rotation ticks, each row followed by its count of ticks:
The counts run from 0 to 329.
[ 2.36  1.96  0.95  2.82 -0.16 -2.60  1.68 -1.43  1.89 -1.65  1.50 -0.29
 -1.72 -3.60  2.22 -0.65  0.90  1.54  0.32  1.65  0.28  0.88  0.45  3.44
 -1.22  2.61  0.27 -3.33 -0.35 -1.41  2.35  0.06  1.06 -2.23  1.92  0.70] : 114
[ 0.25 -0.97  0.07  2.49 -3.50  0.34  1.56 -0.76  0.84 -0.76 -1.96  1.21
  2.57  4.05  2.57  0.12 -1.40 -2.17  0.40  2.85 -0.76 -0.34  1.02 -0.68
 -0.84  0.41 -0.72 -3.03 -1.78  0.25  3.28 -0.02  0.68 -0.49  1.30 -3.82] : 268
[ 0.65 -1.03  2.28  0.69  0.15 -0.25  1.67  1.46  2.67  0.82 -1.36 -0.86
 -4.09  2.03  0.94  2.59  1.18  1.52 -0.56  0.01 -0.99 -0.49 -0.65  0.69
  2.32 -0.02  4.14 -4.80  0.38  0.74  1.34 -0.71  1.22 -2.21 -0.72  2.35] : 302
[-0.38  1.68  0.29 -2.30 -1.21 -0.64 -0.85 -4.25  0.57 -0.89 -1.23  0.99
 -2.53  0.24  2.73  1.24 -0.06  0.74 -0.06  1.65 -1.90 -1.42  1.43  0.91
  0.85  1.80  0.40 -4.00 -1.43  2.29  0.22  3.11  1.33 -4.34  0.30  0.30] : 95
[-0.68  1.86  2.00  2.29  1.40 -0.18  1.11  3.08 -2.44 -2.29 -2.62 -1.61
  4.31 -0.04  1.79 -2.19 -1.75 -0.50 -1.09  0.03 -0.77  0.28  2.68  2.73
  1.16  2.22 -1.48  2.14  1.09 -1.68  0.39 -1.84  0.98  0.16  0.23 -0.85] : 29
[ 0.96 -1.07  0.19 -4.49 -3.37 -0.18  0.06 -0.48  1.48  1.85 -0.12  3.87
 -1.39  2.17 -2.68  2.07 -1.20  2.88  0.38  0.13 -0.37 -0.78 -1.87 -0.62
  0.92 -1.95 -0.86 -2.02  1.78 -0.15 -0.04 -0.96 -0.34  1.38  1.83 -2.77] : 73
[ 1.75  0.90  1.88 -1.12  0.91  0.65  0.65 -1.79 -0.24 -3.74 -0.95 -2.14
  0.25 -2.58 -0.45  0.19  0.21 -1.25 -0.11  1.35 -0.63 -0.95 -3.11  5.28
  0.64  0.72 -0.56  0.72  1.52 -0.49 -3.53 -0.50  2.92 -2.53  0.71  2.63] : 202
[ 1.24 -1.06 -0.92  4.26  1.13  2.31  2.07  3.00 -0.07  0.98 -0.40  0.22
  2.77 -0.37  1.44 -2.69 -0.28  2.43  2.12 -0.39  0.06  1.45  2.75 -1.83
  2.62  1.10  2.92 -1.88 -0.29 -0.95  3.09  0.38  0.73  0.93 -0.63 -0.43] : 147
[ 0.35  0.71  0.70  1.51  2.24 -1.12 -0.86 -2.25  3.24 -2.43  1.90  1.37
 -0.91  2.45 -2.11  1.29 -1.37  0.11  0.98 -1.16  0.02  0.69  3.55  0.47
 -0.71 -2.05  4.74 -1.03 -0.90 -1.61 -0.01  1.57  2.39 -1.55 -0.75  3.47] : 294
[ 0.15 -1.36 -0.52  0.00  3.96 -1.02  0.89 -0.25  0.26 -1.82 -3.69 -3.14
  1.04  1.58 -2.50  1.42 -3.38  0.72 -0.54 -2.16 -1.43 -3.59 -0.03  1.57
  1.52 -1.23 -1.76 -1.10 -1.97 -0.87 -0.30  3.43  1.66 -1.08 -0.48  0.60] : 186
[ 0.08 -0.25 -1.97  1.15  1.75 -1.19 -0.29  1.66 -1.40  0.47 -3.04 -2.51
  1.97  2.51  2.76 -3.38  0.43  1.82  1.69  0.07  0.23 -1.88 -0.54  1.75
  0.20  0.34 -1.42  0.59 -1.40  1.67  2.89  2.61 -1.56 -4.05  0.43  1.59] : 9
[ 2.22  0.62  1.57 -2.78  2.32  0.65  3.00 -0.59  0.71 -2.23 -2.24 -1.73
  3.12  1.05  3.14 -1.58  0.27 -0.91 -1.02 -1.25 -1.87 -2.19 -1.90  3.08
  0.08 -0.47 -0.51  0.91  0.17  1.06 -2.24 -2.24  0.45  0.57  2.51  2.27] : 198
[ 1.11  0.62  1.00  0.46 -2.08 -4.10 -1.74  0.20  0.51  0.12 -0.69 -1.25
 -2.68 -2.34 -0.68  0.66  1.93  2.55  0.09  0.91  2.25 -1.02 -2.44  2.66
  3.06 -0.06 -1.56  1.75  3.51 -3.87 -1.50 -0.03  0.30  1.41 -0.39  0.33] : 222
[-0.52  2.23  1.69  0.25  3.25 -2.96 -1.42  1.12 -0.64  0.79 -3.12 -3.04
 -0.26  0.56  0.71 -1.66 -1.15 -0.44  0.16 -1.52  1.47 -0.37  2.69  1.10
 -3.07 -1.17 -3.06  2.69  1.22  1.01 -1.73  3.12 -1.58  0.94 -1.73  1.06] : 18
[-0.62  0.33 -0.45  0.13 -1.16 -2.57 -0.93  0.53 -0.19  0.59  2.48  3.37
  2.69  2.64  0.96 -1.00 -2.65 -3.22 -0.44  0.56  3.22 -0.34  2.01 -0.92
 -1.05  1.05 -1.88 -0.40  1.41 -2.37 -0.02  1.61 -0.05  3.30  1.48 -2.60] : 258
[-0.43 -1.07 -0.21  2.14  2.01  3.49  0.09  2.24  1.56  2.39 -0.49 -0.03
  1.31  0.88 -2.78  0.70 -1.06  2.08  1.92 -1.92 -0.30  0.83  1.13 -2.22
 -2.07 -2.13  0.14 -0.15  0.32 -0.38  0.65  5.34 -0.62  0.97 -2.78 -0.44] : 156
[ 0.16  3.01  2.07 -1.75  1.85 -3.90  2.40 -2.91  1.38 -0.58  0.79  1.18
 -0.58 -0.25  3.23 -0.77 -0.46  1.68 -1.91 -1.42 -0.31 -0.09  3.59  0.71
 -1.27 -0.13  0.00 -1.56 -1.18  0.41  1.43  0.06 -3.51  2.08  2.06  1.12] : 108
[ 0.92 -0.05  2.17  1.09  1.57 -0.38  0.94  0.10  0.49 -3.52  3.63  1.92
  0.69  1.74  0.04  0.40 -2.86 -4.22 -2.53  0.96  1.12  0.51 -0.88  1.19
  0.33 -0.24  2.27 -3.41  0.18 -2.17  0.57 -1.63  1.70 -0.91  1.96  2.14] : 289
[-0.68  1.13  0.46  2.19 -2.62  0.38  0.19  3.80  0.37 -0.40 -1.54  0.19
  1.81  3.48  1.52  0.01 -1.26  1.91  1.81  0.19 -1.73  0.92 -2.08  1.38
  1.20 -4.74 -1.42  2.37  1.22  0.29  1.51 -3.83 -1.71 -0.58  1.10 -0.90] : 41
[-2.57  0.72  0.90 -2.47 -2.27 -0.64 -0.80 -1.67 -1.30 -1.07 -1.24  0.48
 -0.23  2.00 -0.42  0.75  0.87  2.31  0.84 -0.60  0.26  0.83 -1.71  4.66
  2.75 -0.82  0.67  1.55  3.42  0.87 -1.84 -2.87 -2.30 -2.04  1.06  3.31] : 211
[ 0.21  0.81  1.08  1.17  1.79 -1.35 -0.52 -1.54  2.78 -2.56  2.48  1.60
 -1.60  1.57 -3.02  2.05 -1.77 -0.68  0.56 -0.71  0.46  1.01  2.96  1.08
 -0.80 -1.01  3.91 -1.65  0.01 -2.11 -0.62  1.83  2.94 -1.88 -0.50  2.99] : 293
[-0.36  0.83  0.01  0.22 -2.56 -1.70 -0.51 -0.73 -0.22  1.33  2.62  3.59
  1.35  2.36 -0.24  0.79 -2.45 -3.27  2.10  0.66  3.44  1.76  2.03  0.51
 -2.00  0.86 -2.09 -1.62  1.88 -0.85 -0.78  1.61  0.54  2.73  1.88 -2.35] : 260
[ 1.95 -0.07  1.31  0.89  2.00 -0.82  1.29  1.07  0.84 -4.16  1.90  2.38
  1.38  2.12  1.62 -1.95 -2.97 -2.66 -3.46  0.60 -0.92 -0.46  0.27 -0.45
  0.33  0.01  2.52 -3.15 -0.59 -1.15  1.69 -2.37  0.93 -1.05  2.04  1.18] : 287
[ 2.57  1.39 -0.47  0.72 -3.59 -2.52 -2.92  2.39 -1.27  0.37  0.60  2.88
 -2.04 -2.52  1.49 -2.15 -2.41  0.71  1.20  2.87  1.17 -0.66 -1.35 -1.70
  0.98  0.84 -2.93 -2.42  1.39 -0.34  0.75  0.98  0.90 -0.70  0.62 -3.42] : 252
[ 1.84 -3.17  0.08 -1.37  1.02 -2.05  1.12 -2.32  1.00 -0.57 -3.33 -2.04
 -0.69  1.76 -3.18  1.37 -1.33  1.25  0.06 -0.27  1.00 -0.68 -3.54  3.59
 -2.33 -3.42 -2.00  0.53  1.27  0.25 -1.04 -0.55 -0.15  1.45  0.98  0.51] : 191
[-1.65 -2.43  0.68  3.82  0.38  3.85  1.46  4.03 -0.61  2.05  1.18 -0.06
  1.91  0.10 -2.96  2.56 -0.65 -0.15  1.02  0.23  1.81  2.21 -1.79  0.35
  0.93  1.44 -0.03 -2.65  2.28 -1.76  1.67  2.96  0.57  0.49 -1.05 -0.43] : 152
[-0.24 -0.47 -0.17 -1.95  3.86  0.52  0.74 -0.05 -2.31  0.15  1.07  0.29
  4.32  1.47 -1.90 -2.76  0.12  0.38 -0.37 -1.59  2.74 -0.81  0.94  1.96
 -1.57  2.12 -1.16  1.55  0.83 -1.34  0.92  3.08 -2.37 -0.18  1.85  3.30] : 0
[ 1.79 -1.96  0.48 -0.87  4.06  3.49  0.20  2.79 -1.85 -0.41 -0.32 -0.15
  3.19  0.50  0.58 -3.08 -3.32 -2.81 -2.19  0.04  0.73 -1.63 -1.37 -2.14
 -0.22 -0.36 -0.41 -1.38  0.68  0.25 -1.36  2.65  1.15  1.49 -0.64  0.28] : 168
[ 0.39 -2.12  1.22  1.13 -1.00 -0.12  1.89 -1.86  2.25  0.44  0.01  0.51
 -1.50  4.73  0.80  1.93  0.75  0.33  0.65  0.92  0.69  1.72 -0.56  1.25
  1.64 -3.54  4.40 -2.72 -0.29  1.09  2.55 -2.24 -0.38 -1.19  0.68  2.58] : 299
[-0.37 -0.20  2.41  4.53 -1.73  0.33 -0.27  1.72 -0.83 -0.35  0.12 -0.93
 -2.23 -1.67  3.86 -1.24  1.00 -0.53 -1.62  3.18  0.97  2.08 -2.63 -0.93
  0.76 -1.79  1.37 -2.24  1.29  0.60  2.91 -0.48 -3.23 -0.53 -1.33  1.80] : 131
[ 1.08  2.11  0.85 -0.60 -4.16 -0.04 -1.81  0.75 -2.35  0.80  1.20  2.40
  0.51  0.06  2.92 -2.07 -1.35  0.14  1.25  2.15  0.23 -0.06 -1.39 -2.53
  1.40 -3.08 -3.20 -0.72  0.15  1.19  1.66  1.35 -2.56  0.69  1.79 -2.69] : 249
[ 2.21 -0.45  2.37 -2.30  3.28  2.20  1.58 -0.78  1.82  1.10  0.10  0.80
  0.10 -0.37  0.48 -3.29  2.79  4.18 -1.75  0.09 -0.30  0.81  1.91 -0.48
 -0.20 -0.06  4.41  0.44  0.93  0.77  1.17 -1.03 -0.79  1.59 -0.18  1.86] : 315
[ 0.45  1.88  0.89 -0.86 -0.51 -3.73 -0.92  0.94  2.44  1.36 -1.19  0.02
 -0.71 -0.44  0.33 -1.08  2.27  3.75  0.25 -1.73  0.62 -1.83  1.56  1.40
  0.95  1.37 -0.64  3.28  3.64 -3.41 -1.49  0.20 -0.58  3.43 -0.67  0.14] : 225
[ 0.84  1.85 -0.76  0.85 -2.37 -1.08 -0.08 -1.23  1.49  1.08 -0.03  2.93
  0.24  1.54  0.05  0.76 -2.37 -0.58  4.93  0.15  0.58  1.78  4.56 -0.35
 -2.73  1.28 -1.01 -2.07 -0.05  0.95 -0.36  2.62  2.59  0.16  0.84 -2.46] : 263
[-1.35  2.69  0.53  2.46 -0.36 -0.04 -1.23  1.87  1.11 -1.32 -2.15 -0.12
  1.33  0.92 -2.38  0.27 -1.64  3.96  3.07 -1.50 -2.05  1.62  2.81  1.57
 -0.82 -3.04 -0.93  4.27  0.73 -1.05 -0.15 -0.16 -0.03 -1.49 -1.04 -0.65] : 37
[-0.63  2.05  1.36 -2.21  1.67 -4.64  0.87 -2.76  2.11  0.06 -0.22  1.33
 -2.89 -0.58  0.78 -0.08 -1.17  2.62 -2.58 -1.65 -0.08 -0.16  3.43  0.96
 -2.34  1.53 -0.09 -2.54  0.84  0.16  0.59  0.73 -2.86  1.10  0.71  0.62] : 106
[ 0.41  2.81  1.07  1.78 -0.49 -0.02 -1.24  6.81  2.16 -0.86 -1.07 -0.12
 -1.31 -0.29  1.37  1.06 -2.07 -0.07  0.48 -1.06 -2.60 -1.68 -1.89 -0.10
  1.77 -1.43 -1.47  0.83  2.46 -1.57 -2.41  0.14  2.48 -0.61 -1.26 -0.84] : 46
[-0.12  0.62  1.75 -0.93 -3.69  3.11 -1.29  0.29 -0.86 -0.81 -0.73  1.28
  0.38 -0.07 -2.06  3.40 -1.35 -0.25  0.91  1.91 -0.88 -0.39  0.24 -0.15
  4.39  0.17 -0.15 -1.65  1.02 -2.31 -1.76  1.59  4.49 -0.76 -0.38 -2.20] : 64
[ 0.44  2.82  1.88 -1.82 -1.66 -0.86  1.48 -0.01  0.98  1.88  0.38  0.92
  2.73  1.16  2.80 -0.92  3.53  1.25  1.33 -1.01  1.30 -0.38  1.26  1.43
  1.32  0.44 -1.10  3.32  2.60 -1.76 -1.17 -1.05 -1.90  4.73  1.31  0.03] : 228
[-3.05  0.10  1.06  3.53  0.14 -0.53  1.04 -1.26  2.11 -1.36  2.97  0.91
  2.13  1.70  1.81  0.26  1.95 -0.95 -2.37  0.53  1.49  1.26 -0.06  2.92
 -2.90  1.79  1.40 -0.16  1.59 -2.28  2.41  0.48 -3.17 -0.25  0.73  1.76] : 120
[ 2.39 -1.19  4.75 -0.48  1.36  1.09  0.73 -2.15  1.45  0.76  1.16 -1.35
 -2.96 -1.32 -2.22  1.40  2.11  0.27 -2.41  2.10  1.84  1.23 -1.67  0.83
 -0.73 -2.37  2.33 -1.47  1.58 -1.41  0.29  1.24  0.17  2.25 -1.00  2.35] : 310
[ 3.75  1.20  1.21  0.44  1.05 -1.47  0.58  1.02  2.09 -3.15 -0.67  2.70
 -1.73 -0.38  0.81 -2.23 -3.29  0.57 -1.01  0.25 -2.57  0.22  1.67 -1.82
 -2.20 -0.41  2.66 -3.23 -0.39  1.02  1.04 -2.86  1.42 -1.87  1.15  0.05] : 284
[-2.07  1.46  2.90  2.66 -0.04  0.85  0.33  1.85 -2.88 -1.96 -0.26 -1.05
  3.61  0.33 -1.42  1.50 -1.96 -1.80  0.11  0.71  0.91  2.32  0.28  4.51
  0.49 -0.11 -2.28  2.51  2.16 -2.82 -0.40 -1.16  0.24 -0.13  0.63 -0.13] : 32
[ 2.87  1.91 -0.15 -4.50  0.56  0.38  1.14  0.57  2.39  0.13  1.31  2.35
  1.00  0.76  2.09 -0.46 -0.69  1.11 -1.01 -0.88 -2.84 -4.09 -0.72 -2.29
  1.34 -1.01 -1.51 -2.26 -1.49 -0.83  0.20  1.78  1.49  1.04  2.54 -1.82] : 78
[ 0.56  3.04  1.31  1.58  0.73  0.00 -1.70  4.89  2.38 -1.64  0.20 -0.53
  1.09  0.50  1.83 -0.34 -1.82 -1.38 -0.93 -1.01 -1.83 -2.72 -0.50 -1.00
  1.25 -2.83 -1.04  2.77  1.66 -2.98 -2.66  1.13  2.20  1.85 -1.74 -0.82] : 48
[-0.66 -0.47 -0.15 -2.22  3.07  0.63  0.83 -1.05 -2.84  0.48  1.28  0.32
  4.36  1.54 -2.15 -2.11  0.22  0.19  0.54 -1.18  3.11  0.31 -0.02  2.58
 -1.52  1.15 -1.48  1.43  0.88 -0.67  0.72  2.80 -2.85 -0.18  2.65  3.02] : 1
